One turning vector, and how many ticks it has turned
The counts run from 0 to 489.
[ 2.21 -1.98 -1.33  0.84 -0.26 -1.34  0.65 -1.54 -2.61  2.01 -1.56  0.74
  0.13 -0.12  2.48  1.90  0.79  1.01  0.42 -0.58 -4.12 -2.53  0.38  0.73
  1.79  1.98 -0.56 -2.13  2.92 -0.88 -0.59  0.96 -2.04  0.15  1.43  1.19
  3.83 -0.37 -2.55 -0.58 -1.83  1.36 -1.41 -1.24  0.39  4.28]
384
[-0.31 -0.76 -0.49 -0.14  0.37 -2.26  0.39 -1.06 -2.70  1.05 -1.91 -0.46
 -1.37  3.22  4.04  1.09 -0.76  2.04  0.30 -2.75 -3.80 -3.39 -1.40  0.54
  0.38  0.95 -2.23 -2.18  2.49 -2.26  0.09  1.68 -0.05  0.82  0.45  2.31
  2.78 -0.78 -2.24 -2.01 -1.92  0.87 -1.95 -1.35  0.89  1.75]
118
[-1.68 -0.34 -0.91  0.07 -0.21 -1.54 -0.69 -0.40 -4.79  0.42 -0.98  0.97
 -2.70  1.82  1.33  1.12 -2.60  2.99  0.66 -3.97 -1.28 -3.10 -0.05  1.56
  0.46  0.47 -2.88 -0.83  0.41 -1.05 -0.57  1.74  0.10  0.59 -2.54  2.68
  1.28 -0.01 -1.44 -1.06 -2.55  2.95 -2.35 -0.83  1.78  0.39]
173
[-0.38  1.00  0.69 -1.18 -0.15 -1.46  2.11  1.29 -1.46 -0.04 -1.35 -1.02
 -0.53 -0.47  1.18  0.71 -1.76  2.75  1.27 -1.01 -0.34 -1.58 -1.90 -2.65
  1.16  0.61 -0.04 -1.64  2.53 -3.37 -2.22  0.19  0.15  1.93  1.09 -0.62
  1.42 -3.20 -1.54 -6.76 -1.27  1.20 -1.62 -0.24  2.31  0.69]
420
[-1.17  1.20 -1.22 -2.58 -0.65 -1.99  0.44  2.56 -3.03  0.23 -3.42  0.92
 -0.63 -1.08  2.61 -1.02 -1.98  3.49  2.93 -0.07  0.71 -0.51 -0.38 -1.81
  1.08 -0.23  0.09 -0.17 -0.29 -2.50 -2.55 -0.23  0.72  2.35  2.30 -0.93
 -1.13 -3.69 -2.71 -4.23  0.28  1.60 -0.51  0.26  1.97 -0.51]
418
[ 0.42  1.85  0.10 -1.48  2.10 -1.17  0.56 -0.34 -4.15 -2.84  0.45  0.16
 -1.30 -1.51 -1.42  0.74 -2.39  1.65 -0.72 -3.89  0.34 -0.96 -2.52  0.18
  1.21  1.92 -3.00 -2.18  0.29 -2.07 -1.31 -0.36  0.60  1.74 -1.66 -1.14
  1.64 -0.47 -0.66 -2.39 -0.90  4.62 -2.16  1.06  1.59  0.68]
79
[ 1.71  0.95 -2.00 -1.01  3.09 -1.69  0.21 -0.30 -3.78 -1.31 -1.68  1.13
 -0.40 -0.98  1.70 -1.17 -2.13  1.29 -0.16 -2.60 -2.47 -1.45 -3.34  0.57
  0.21  1.60 -2.09 -2.07  1.93 -3.44 -0.78  0.32 -1.28  2.68  1.02 -0.52
  1.37 -1.68 -2.88 -2.63 -0.58  2.56 -1.97  0.36  0.50  2.82]
411
[-0.87 -2.02  3.10 -2.07 -1.74 -2.38  1.67 -2.65 -1.50  0.54 -3.75 -1.17
  0.68  1.88  2.45  1.88  0.77  1.66 -0.34  0.20 -3.67 -1.60  0.62 -1.28
  2.58  2.74 -2.96 -0.06 -1.68 -0.39  0.61  0.44  2.79 -0.40  3.34  0.83
  4.05 -0.57  0.05 -0.45  1.38  1.24  1.17  0.22  0.58 -0.51]
395
[-0.07 -0.04 -0.21 -1.19 -3.06 -0.94  1.58  1.84 -3.17  1.99 -1.13  1.55
 -0.71 -1.51 -0.33  1.46 -0.54  2.83  2.51  0.75  0.54 -1.42  2.45 -1.95
  2.33 -0.54  0.58 -0.62 -0.43 -1.11 -4.38 -0.47 -0.72  1.37 -0.04 -0.55
  0.72 -1.23 -1.94 -4.21 -1.77  2.60 -2.24 -0.42  3.39  0.65]
153
[ 0.29 -2.45  1.21 -0.47 -4.29 -0.86  1.21  1.68 -2.21  3.48 -3.28  1.37
 -0.01  0.43  2.79  2.65  2.05  1.77  1.13  1.14 -2.23 -1.83  3.38 -0.56
  2.34  1.58 -0.59 -0.88 -0.21  2.17 -1.85 -0.01  0.29  0.51  1.16  0.12
  3.65 -0.07 -1.07 -0.87 -0.76  1.83 -0.19  1.20  0.44  2.21]
330
[ 1.91  0.93 -1.92  0.27  1.00  0.33  0.59 -1.49 -4.26 -0.20 -0.73  0.83
  0.64 -4.15  0.11  1.67 -2.14  1.44  0.86 -0.74 -0.52 -0.60 -2.06  0.13
  1.72  1.72 -0.35 -1.52  3.87 -2.60 -1.52 -0.11 -0.94  0.89 -0.03  1.02
  2.83 -2.02 -2.40 -2.19 -1.21  3.21 -3.02 -1.67  1.54  3.17]
203
[ 0.08  0.15  1.56 -3.25 -0.25 -1.53  0.29  0.40 -3.42 -1.95 -3.13  0.74
  0.19 -2.12 -0.37 -0.39  0.36  1.51  0.13 -0.84 -0.41  0.30  1.21 -0.87
  2.62  2.79 -3.01 -0.47 -3.79  0.69 -1.38 -1.51  2.64  2.14  2.27 -2.61
  1.43 -0.41 -0.33  0.09  2.50  4.03  1.52  2.79  0.34 -0.66]
132
[ 1.63 -0.79  0.80 -0.71  0.72 -2.63  1.57 -3.06  0.31 -0.15 -2.00 -2.09
  1.44 -1.71 -1.70  2.21  1.27  2.58  0.93 -0.61 -1.35 -1.78 -0.82 -3.35
  4.16  2.11  0.02 -1.93  1.66 -2.11 -0.15  0.84 -0.82 -1.00  1.21  0.11
  4.14 -2.50 -1.21 -3.46 -0.15  1.25  0.98 -0.87  1.82 -0.11]
43
[ 0.62 -1.15  0.37  1.00 -2.41  0.14  0.54 -1.36 -2.53  1.48 -0.96 -0.42
 -1.07 -0.65  3.88  2.96  0.23  1.23  1.37  0.25 -1.91 -1.84  0.73 -0.31
  1.57  2.21 -0.24 -1.48  3.28 -1.13 -0.93  0.75  0.10 -0.85  1.48  1.78
  4.29 -0.77 -1.02 -1.82 -3.27  1.92 -1.95 -1.59  0.88  3.91]
327
[ 0.89 -2.12  0.48  0.22 -2.56 -0.67  0.95 -1.58 -3.19  2.32 -1.91  0.31
  0.35 -1.15  3.76  2.62  1.00  0.87  0.66  1.68 -2.86 -1.13  1.55 -0.27
  1.98  2.26 -0.34 -0.72  2.41 -0.96 -1.16  0.28  0.74 -0.44  2.65  1.64
  4.59 -0.50 -1.66 -0.82 -1.62  1.59 -1.51 -1.59  0.13  3.76]
328
[-0.97 -1.09  0.32 -2.03 -2.47 -1.00  0.96  1.83 -5.41  1.64 -2.68  2.84
 -0.69  1.47  2.80 -0.03 -1.00  1.06  0.35 -0.46 -2.57 -1.43  1.86  1.19
  0.57  0.59 -2.62  0.02 -3.14  0.15 -2.67 -0.46  1.47  3.17  1.69 -0.52
  0.20  0.08 -2.23 -0.38  0.33  2.70 -1.40  1.56  0.68  0.68]
180
[ 2.93 -0.30  1.18 -2.15  1.57 -1.89  1.54 -1.49 -1.01 -1.35 -2.11 -0.75
  2.56 -3.43 -1.32  0.83  1.10  0.94 -0.48  0.28 -1.58 -0.25 -1.12 -2.43
  3.20  3.54 -1.27 -2.25  0.34 -1.55 -0.41 -1.10  0.13  0.18  2.86 -2.45
  3.95 -1.75 -0.87 -1.94  1.57  2.52  1.09  1.06  0.19  1.59]
309
[ 0.49  1.22  0.02 -2.00  1.97 -2.39  0.28 -0.08 -1.02 -1.79 -1.61 -0.65
 -0.93 -1.54  1.19 -0.96 -0.41  2.13  1.98 -0.54 -0.86 -0.33 -0.70 -3.07
  0.83  0.81  0.14 -2.40 -0.03 -3.89 -2.59 -0.99 -0.50  1.85  3.51 -1.83
  0.73 -2.75 -1.50 -4.93 -0.95  1.38  0.02 -0.06  1.94  0.68]
363
[-1.58 -0.23 -2.26 -0.12  0.60 -2.35 -2.26 -0.79 -4.11 -0.13 -2.31  0.93
 -3.11  1.25  3.85 -0.29 -1.65  3.21  2.48 -3.14 -2.08 -2.37  1.12  0.83
  0.10 -0.14 -1.63 -1.29 -0.39 -1.21 -0.76  1.87 -0.50  0.75  0.12  2.26
  0.14 -1.03 -2.05 -0.60 -2.18  2.72 -0.99 -1.56  1.08  1.11]
116
[-0.73 -0.06 -1.64  0.22 -0.80 -2.26 -0.32  0.04 -1.90  1.52 -2.18 -0.67
 -2.15 -0.40  3.18  1.43 -0.69  3.78  4.06 -1.38 -0.21 -2.29  0.68 -1.27
  0.78 -0.50  0.83 -1.59  2.52 -1.79 -1.74  1.14 -1.11 -0.11  0.64  1.91
  1.22 -2.72 -2.13 -4.11 -3.41  1.45 -1.56 -2.10  2.52  1.83]
268
[-0.97 -1.86  1.01 -2.28 -1.77 -3.09  0.74  0.93 -2.56  1.26 -4.30  1.11
 -0.52  2.56  3.59 -0.35  0.92  2.94  1.64 -0.63 -3.09 -2.01  2.15 -0.59
  1.42  0.36 -2.14 -0.14 -4.20  0.12 -1.19  0.39  1.78  1.56  3.04 -0.63
  0.73 -1.01 -1.42 -0.43  1.08  0.74  1.29  1.04  0.90 -0.89]
66
[-2.36  1.19 -1.39 -1.35  0.39 -1.33 -0.05  0.63 -4.17 -1.11 -1.60  0.75
 -2.22  0.77  4.41 -0.60 -3.05  2.70  1.40 -2.44  0.12 -1.10 -1.14  0.34
 -0.55  0.37 -2.38 -0.85  0.31 -2.93 -1.42  0.02  2.11  2.84  0.93  0.83
 -0.68 -1.97 -2.13 -3.03 -1.17  2.26 -2.17 -0.37  0.96  0.47]
296
[ 1.39 -2.08  0.82 -1.51 -2.13 -2.55  0.33 -0.72 -1.67  1.22 -3.92  0.79
  0.97 -1.74 -0.72  1.81  3.14  2.59  2.23  0.53 -2.17 -1.15  3.64 -2.19
  4.29  2.04 -0.37 -0.70 -2.73  1.67 -1.88  0.20 -0.79 -0.64  1.68 -1.44
  2.91 -1.13 -0.82  0.50  0.57  2.63  2.19  0.82  1.46 -0.33]
160
[-2.24  0.99 -1.18 -1.88 -0.72 -1.22  0.23  2.33 -4.03  0.28 -2.47  1.36
 -2.06  1.85  3.23 -0.55 -2.46  2.83  0.75 -3.16  0.11 -2.23 -0.77  1.33
 -0.30 -0.39 -2.75 -0.79  0.14 -0.73 -1.01  0.25  1.69  2.96 -0.59  1.01
 -0.67 -1.99 -2.12 -2.62 -0.47  2.49 -1.99  1.31  0.93 -0.31]
295
[ 2.07 -1.09 -1.71 -0.75 -2.42 -0.15  0.65  1.85 -3.89  2.45 -4.04  2.54
  1.64 -3.68  1.97  1.44  1.23  1.35  1.84  1.43 -0.81 -0.35  1.46  0.41
  2.63  1.55 -0.29  0.44  1.38  1.23 -1.78 -0.48 -1.07  1.27  1.30 -0.28
  2.30 -2.24 -3.16 -0.18  0.76  1.85 -0.22  0.53 -0.11  2.73]
207
[-1.48  0.63  1.91 -1.55  0.29 -2.20  0.74 -1.44 -3.69 -2.03 -0.16 -0.09
 -2.48  1.67 -1.70  1.37 -2.03  2.32 -0.18 -2.94 -1.40 -2.17  0.48 -0.67
  1.55  1.27 -3.51 -1.79 -2.99 -1.50 -1.68  0.64  2.00  1.22 -1.23 -0.17
  1.90  0.40  0.25 -1.65 -1.32  4.57 -1.67  0.39  2.46 -1.77]
400
[-1.09  1.96 -0.88 -1.54  2.40 -1.53 -1.02 -1.22 -4.56 -2.90 -0.98 -0.19
 -1.47 -1.22  0.66 -0.18 -3.49  2.62  0.55 -3.53  0.78 -1.13 -2.63  0.49
  0.84  1.46 -3.30 -1.22  0.51 -2.30 -0.45  0.95  1.47  2.18 -0.31  1.05
  0.41 -1.69 -1.17 -1.75 -0.46  4.20 -1.58 -0.71  1.10  0.04]
22
[ 1.65 -0.12  1.83 -1.53  2.88 -2.11 -0.04 -1.26 -1.17 -2.95 -1.69 -1.65
 -0.17 -0.45  1.02  0.57  0.57  0.89 -1.36 -2.99 -2.16 -0.93 -2.33 -0.33
  2.10  3.94 -3.80 -3.01  0.14 -0.32  1.39  0.05  1.39  0.86  1.48 -2.01
  3.97 -0.21  0.18 -0.52 -0.08  2.99  1.30  2.00 -0.31  1.69]
460
[-0.16  1.41 -0.99 -1.28  2.53 -1.01  0.47 -1.54 -4.85 -1.75 -1.00 -0.07
  0.25 -0.85  0.35  0.85 -3.54  1.74 -1.24 -2.72 -0.56 -1.38 -3.89  1.28
  1.15  1.75 -3.53 -1.41  2.25 -3.30  0.67  0.99  1.15  1.63 -0.23  1.12
  1.51 -2.01 -1.67 -1.94  0.50  2.90 -2.63 -0.71  0.89  0.62]
23
[-1.46 -1.76 -0.51 -0.95 -2.17 -2.94 -0.32  1.56 -1.91  2.48 -2.64  0.72
 -2.67  2.60  3.65  0.66  1.07  3.80  3.19 -2.03 -2.27 -3.12  3.24 -0.38
  1.06 -0.29 -0.71 -1.27 -2.08  0.56 -2.47  0.96 -0.41  0.94  0.72  0.06
  0.76 -1.05 -1.53 -1.93 -2.07  1.76 -0.27  0.67  1.86  0.17]
389
[-0.06 -0.58 -1.02 -1.61  1.19 -3.25 -2.34 -0.81 -4.13 -1.65 -2.54  0.97
 -2.29 -0.07 -0.37 -0.61 -0.05  2.61  1.34 -3.34 -1.99 -1.26  2.25  0.43
  2.27  1.03 -3.10 -1.30 -3.80  0.80 -1.12  0.85  0.23  0.37 -0.48 -0.25
  0.46  0.33 -0.85  2.14 -0.39  4.39  0.13  0.50  1.23 -0.17]
285
